Which row each row swaps with, under one turn or mirror
The rows were stretched afterwards, more along some directions than others.
z65: [ 25.1  -2.3   2.2  15.4   3.0  11.7   9.3  10.0  -3.1  -8.7  -2.9   8.7
  -0.5 -20.0  -6.5  -1.8 -12.0  -3.4  28.9 -11.6]
z95: [  7.9   5.7  -1.3  15.2  -2.3 -11.8   2.4  -2.2  -5.2  -7.1  -5.5  -8.3
 -11.4  -6.8  -6.3  -0.5  -5.8   4.5  -2.3  -1.9]
z248: [ -0.1   1.8  15.5 -13.4  11.1  -1.2   2.9   6.2  12.0   1.0 -11.0  34.9
  -6.6 -10.9  -0.5 -13.7  -2.8   2.5  18.7 -17.6]
z119: [ 26.1   1.6   6.1  11.8   1.4  12.0   6.2  12.4  -5.3  -1.9  -0.2   5.7
   0.5 -17.1  -8.5   2.5  -9.6   0.2  25.6  -8.9]
z101: [-10.5 -20.1  16.1  -2.3   7.8  30.8  -2.2   2.2   3.8   5.7  13.3   8.5
  10.5  -4.6 -12.8  -1.7 -20.4  -5.6   6.8 -15.6]
z855: [  7.1   2.8  -3.3  16.3  -3.8 -10.7   3.8   1.9  -6.9 -10.6  -4.1 -12.9
 -13.4  -9.1  -6.0   0.7  -4.5   4.7  -1.4  -2.3]
z864: [ -0.5  -3.4  24.5 -13.8   7.6  -2.3 -11.8  16.1   8.4   8.0  -5.4  28.4
   1.3 -10.5  -8.5 -15.0   6.0   2.5  13.6  -8.9]
z972: [ -4.0  -4.3  16.8  -6.2   6.3  -7.7 -18.0   9.7  13.4  -7.6 -14.0  34.6
  -2.9 -11.0  -4.2 -21.4  11.7   8.2   4.8  -8.3]
z839: [-10.3 -16.9   5.0   4.3  10.8  17.2   4.3   6.6  13.1  -0.6  11.5   0.3
   5.6   6.0 -18.2  -6.1 -14.1 -11.2   5.2  -9.6]
z340: [ -3.4   3.4  23.6  -9.5   8.2  -3.0  -9.5   4.3  10.9   0.8  -6.8  34.7
  -6.2 -19.2  -2.8 -12.9   4.2 -13.8  10.6 -24.8]
z932: [ -6.2 -25.2  19.7   0.6   5.6   9.2  -5.7   7.9   4.1  -8.8   2.8   4.5
   8.1   0.8 -23.9  -5.8  -8.4   5.5   6.3   0.8]
z298: [  2.7   2.0   0.1  17.8  -6.6 -10.0   0.0  -2.3  -3.6 -12.5  -4.9  -3.8
 -15.3  -8.4  -2.3   0.4  -5.2  -4.1  -2.6  -5.5]
z988: [ -1.8  -5.2  26.5  -6.7   3.0  10.5 -22.8  14.3   1.0   8.6  -0.8  35.2
   1.2 -21.2  -7.6 -12.6  -0.1  -0.5   7.4 -22.0]
z432: [ 28.5   0.8   4.0  13.6   5.6  10.5   8.0  11.0  -4.0  -2.0  -2.1   6.0
   4.1 -16.6 -10.2  -2.3 -12.2   3.5  24.7  -7.5]
z515: [  2.1  -9.1  25.8  -6.2   5.3   4.5 -24.4  11.1  13.7  -9.9 -10.7  30.4
  -8.4 -11.9 -11.4 -17.0   7.2   7.6  12.7  -2.7]
z509: [ -6.9 -22.3  10.5  -8.5   6.1  22.5  -0.8   2.3   6.0  11.1   6.6  -6.3
  -3.9   6.3 -22.6  -6.3  -8.3  -1.3   4.4   1.5]
z153: [-13.5   6.2  16.4 -10.5  11.1   9.3 -10.7   4.5   9.6  16.1  -4.2  40.7
  -6.1 -17.2  -3.4 -24.0   3.0 -16.6  14.6 -14.2]
z107: [-14.8 -21.1   8.2  -0.5  21.1  26.6   1.5  11.1   9.9  11.8  12.6  13.5
  11.0   7.5  -5.7  -7.7 -21.1  -2.1   2.1   2.7]
z550: [-14.3 -22.2  13.4   3.6  17.1  22.7  -3.3  -0.7  13.5   5.6  12.2   9.1
   7.5  11.6 -17.0 -18.4 -10.3  -7.1   6.4   1.8]
z256: [ -7.0   6.0  27.1  -6.8   6.0  -1.5 -13.9   4.4  10.4   1.5 -10.5  45.8
  -0.5 -17.8  -4.9 -17.1   2.5 -18.7  12.0 -21.4]
z117: [-17.0 -24.8  14.0   0.5  17.2  22.0  -1.9   6.6   9.6   9.4   7.1   6.3
   2.2   9.5 -17.5  -7.8 -15.0  -2.9   5.8  -3.0]
z696: [ 11.2   1.8  -3.7  17.1   0.5 -10.8   4.3  -1.3  -4.2 -14.7  -4.3 -10.6
 -14.5  -5.2  -8.2  -0.2  -5.2   5.1   0.7  -1.5]
z625: [ -6.2   6.2  19.2 -12.6   3.3   0.9 -17.4   8.0   4.1   8.4  -4.3  33.8
  -1.0 -16.8  -4.2 -17.1   9.8  -9.0   8.8 -18.0]
z624: [  5.8   2.8  -1.1  17.2   0.9  -8.9   1.0   0.8  -5.2  -7.5  -4.5  -5.0
 -13.3  -3.2  -5.9  -4.5  -4.6   1.4  -4.1  -0.4]
z673: [ 29.0   3.8   6.3  11.4   1.7   2.5   7.3  12.6 -10.5  -7.2  -4.8   5.9
   3.1 -16.1  -9.9  -1.8  -6.7   2.4  23.7  -8.7]
z771: [-18.6 -15.5  16.6   0.7  13.9  29.9  -0.6  -0.6   7.6  15.6   8.8  16.4
   7.0   4.8 -21.0 -19.6 -25.1 -24.6  11.9 -12.7]
z542: [ 28.1   1.7   2.2  14.4   3.9  11.5   5.6  12.1  -3.7  -5.3  -1.6   2.7
   4.2 -16.6  -5.8   1.9  -8.6   5.4  22.1  -9.1]
z171: [-10.5 -23.2   8.9   4.1   7.1  23.5  -6.1   5.8  11.9   2.2   7.6  -0.3
   9.3   9.1 -13.7   1.4 -14.5  -2.6  -1.7  -5.7]
z826: [-11.1 -26.3  13.8   3.2  12.8  20.6  -7.2   2.3  13.4  -0.9   7.9  14.5
   9.2  11.8 -19.3  -7.8 -13.9   0.1   9.0  -1.7]
z182: [-13.7 -22.8   6.9   6.9  23.5  24.5   3.4   1.5  15.3   1.9   6.7  12.7
   2.5   6.1 -21.4 -17.3 -22.9 -14.0  14.4  -1.8]
z933: [  6.5   1.2  -5.5  20.0  -3.1 -13.3   2.6   0.1  -5.9 -14.7  -5.1  -9.8
 -10.2  -4.8  -3.0  -1.3  -1.5   8.4  -1.7   0.4]
z106: [  4.0  -0.4  14.7 -17.4   5.3   7.8 -16.4  10.4  15.1   3.2  -2.4  21.8
 -10.3 -15.1  -3.7 -20.2   8.1  10.0  10.2  -1.3]
z392: [ 27.4  -1.4   4.0  14.1   0.2   5.2   8.2  11.0  -5.0  -5.7  -3.6   4.0
   1.2 -14.6  -8.7  -0.2  -6.6   1.2  23.0  -8.5]
z339: [ 27.9   0.8   7.3  14.5   4.0  11.1   6.4  11.5  -6.8  -5.7  -1.0   8.1
   7.0 -18.2  -6.3   1.5  -9.8  -2.8  21.1 -12.9]
z206: [ -7.7 -25.5  10.2   3.0  24.2  32.2   2.1   5.9  13.1   6.6  13.5   6.3
   8.0   3.0 -16.9  -9.8 -22.6 -15.1  12.7  -5.1]
z274: [  6.4   0.3  -3.0  21.2  -2.4 -10.5   0.7  -1.2  -5.5 -12.6  -4.2  -5.9
 -12.6  -7.2  -4.2   2.3  -6.3   1.6  -0.3  -6.2]
z377: [ 10.5   4.3  -4.0  15.3  -4.2 -14.2   1.9   1.1  -3.3 -11.9  -1.9 -14.1
 -12.0  -3.8  -7.0   1.9  -1.8  11.3  -2.0   0.7]
z376: [ 25.5   0.4   4.0  14.6   0.8   6.4   4.5  10.5  -3.2  -8.0  -3.1   6.9
   0.4 -11.7  -5.6  -3.5  -5.2   5.3  24.0  -4.4]
z660: [  2.7  -0.7   8.4  -7.1   3.5  -8.2 -13.7  12.5  15.4  -4.6  -5.9  29.0
  -8.5 -16.0  -4.0  -8.8   9.3  16.2  12.8 -12.4]
z543: [  5.8   0.0  -0.5  19.0   1.5  -0.4   3.6   2.2  -8.0  -7.5  -2.0  -6.9
 -10.4  -2.4  -7.3   0.4  -7.4   1.3  -2.3  -2.0]
z738: [  9.7   4.7   0.3  17.6  -0.1  -9.7   6.1   1.5 -11.0 -12.6  -6.8  -5.4
 -10.2 -11.5  -5.4   0.2  -9.3  -2.0   2.4  -9.0]
z965: [ 26.1   0.5   7.0  13.3   5.6  10.4  11.8  10.3  -9.5  -2.5  -2.9   9.2
   6.1 -15.4 -10.4  -0.5 -12.8  -4.6  26.3 -13.3]
z105: [-16.9 -22.9  11.1   3.4  14.9  37.1  -4.4   3.8   8.1  12.3  14.9   9.0
   5.1   9.1 -20.3 -12.5 -17.8 -13.4   7.4  -9.6]
z387: [ 25.3  -0.2   6.2  12.6   5.8  14.2  11.5  12.4  -7.0  -1.4   0.2   5.4
   0.7 -13.6  -9.4   0.3 -12.4  -3.6  24.2  -5.6]
z147: [ -1.5   2.7  19.0  -6.2  13.1  -2.7 -15.3   3.7  11.7  -2.5  -8.8  36.5
   2.5 -15.6  -1.0 -27.4   7.7  -3.9  16.6 -13.1]
z879: [ -5.5   5.9   9.7  -2.1  12.3   9.6 -15.6   6.5  15.8  -1.6  -2.0  36.3
  -4.7 -18.2   3.4  -8.8   2.6 -13.2  15.8 -22.3]

z298 is swapped with z65
z515 is swapped with z932
z879 is swapped with z839
z248 is swapped with z107
z625 is swapped with z105
z101 is swapped with z106

